128 stands for zero in the data rows.
Here are some points, each followed by its number:
[ 58  58 109  67 162 156 118 173  84  53 127 229] 0
[ 76 221  86 117 119  65 157 111 210 182  77 107] 1
[ 96 122  88 138 125 119  96 157  89 187 136 120] 2
[104 105 129 116 152 189 118  84 101  80 200 102] 3
[137 146 109 116 133 181  65 147 193 116 171 148] 4
[124 163 159 144 162 121 145 159  53  64 136 149] 5
[ 89 163 157 163  82 123 149  64  95 100 121 130] 6
[123 125 122 122 129 103  59 177 115 159 153 110] 7
[136 160 117  83 178 198 157  72 129  17 103 174] 8
[154 129 170  69 146 189 164 105 102 180 172 117] 9
[114 132 162 106 153 139 136 109 140  99 116 181] 10
[139 139 125 114 142 136 152 101 103  75 125 147] 11
[141 138 115 136 123 141  91 139 128 124 118 119] 12
[ 91 105 136 178  89 139 113 141 105 144  67 149] 13
[125  99 123 159  83  85  86 148  74 239 111 159] 14
[149 118 156 113  35  98 183 111 187 181 134 115] 15
[127 212  95  84 179 132 220 134 107 107 126  26] 16
[ 59  92 119 111 124 139 154  79 157 125 158 114] 17
[ 51 152  92 100 150 171 116 174 182  67 159 124] 18
[142 146  18 168   0 225  42 201 158 245 145 125] 19
[100 185 196 149 123 124  63  92 110 172 120 132] 20
[223 159 204 145 134 170  59 192  96 181 154 118] 21
[ 93  38  56  59 213 171 147 102   8 119 184 120] 22
[131 145 106 122  49 150 243  58 109  50 166 152] 23
[124 163 164  29 121 215 204  75 103  79 130 255] 24
[163 107 141 110 166 149 103 100  92  97 125 156] 25
New points follow, each followed by the numbers of its three nearest points above by angle, nearest first.
[146 142 128  99  94 106 117 135 205 172 161 162] 15 4 1
[153 108 157 124 144 130 146 137 115 136 137 118] 9 21 25
[127 121 128 142 145 144 127 119 150 143 126 109] 17 4 1
[115  95 104  56 188 194 100 120 125 147 153 130] 22 9 3
[128 136 170 139  88  85 134 162 150 100 152 139] 15 5 6
[140 119 119 117 115 118 138 149 141 144 125  95] 15 16 19
[132 118 139 145 102 167 148 137 111 141 137 102] 9 19 21
[ 90 132 124 130 134 152 118 126 136 105 136 133] 18 3 17
[141 108 151 180  78  71 136 167 175  83 137 102] 15 13 23
[121 120 123 255 138 102 103  81  63 187  28 140] 13 14 20
[102 142  94 159 106 114 114 124 155 150 124  82] 1 19 2
[104 125 140 131 133 119 131 103 132 123 136 100] 17 6 3
[ 99 205 131 162  90 120 126 144  99 250 148  81] 2 14 20
[143 112  82 177  43 156 210 223 110 239 142 162] 19 14 2
[ 65 109  64 127 185 152 103 160  70 129 132  94] 22 2 0
[161 132 161  98 115  69 105 126 231 107 169  94] 15 4 1
[156 103 128 156 100 109 174 117 121 119 143 115] 23 15 6
[142 115 118 161 108 125  99  74 144 126  82 115] 13 12 6
[146 189 103 153 134  74 129 144 112 214 107  76] 1 2 14
[197  51 191 210  97 102 126 120 113 124 158 124] 21 14 15
[201  68 128  89  94 149 108  94  45 110 135 209] 25 24 11
[168 110 172 127 143 118 104 157 136 184 175  83] 21 7 9
[112 206 102 102 127 151 189  41 180 144 202  78] 16 17 23
[102 159 122  97 149 154 115 124 145 178  95 126] 1 20 2
[148 112 194 151 167 104 127 140 143 157 109 149] 21 20 10
[133 131 139 101 116 120 150 145 142 111 128 123] 15 16 23
[136 104 136  83 156 157 156 125 133 117 128 166] 24 10 0
[138  60 156 119 130 129  95 146 116 122 152 177] 0 25 10
[120 133 105 113  51 112 103 190 192 115 140 110] 19 15 4
[115 135 113 110 121 151 109 151 144 107 136 129] 18 4 12
[ 88 101 113  82 140 150 106 129 106  89 125 159] 0 22 8
[103 141 123 107 107 141 158 169 142 131 148 105] 18 16 15
[106 126 133 123 138 141 128 126 134 144 133 113] 17 9 18
[195 182  95 176  15 102 149 129 182  30  60  93] 23 15 12
[142 116 171 136 102  61 152 149 177 134  82 142] 15 1 13
[104  91 124  95 147 189  73 152  92 141 110 142] 0 22 25
[134  97 137 153 122 141 168 110 138 131 153 127] 23 17 15
[134 138 115 122 156 114 138 140  98 101 105 124] 5 11 16
[103 134 157 154 148 123  91 102 143 107 122 127] 20 10 6
[117 135  77 111 179 147 136 138 132 111 138 122] 18 22 16
[ 89 230 108 154 213 138  79 172 107 162  83 177] 20 2 12
[106 113 113 110 160 129 114 125 145 113 116 140] 0 18 10
[141  96 131 154  92 118 115  92 182 164 151 161] 15 14 19
[ 93 147 102  94 110 156 109 123 107 106 116 154] 0 24 8
[168 103 161 133 135 129 102 101 117 152 141 106] 21 9 25
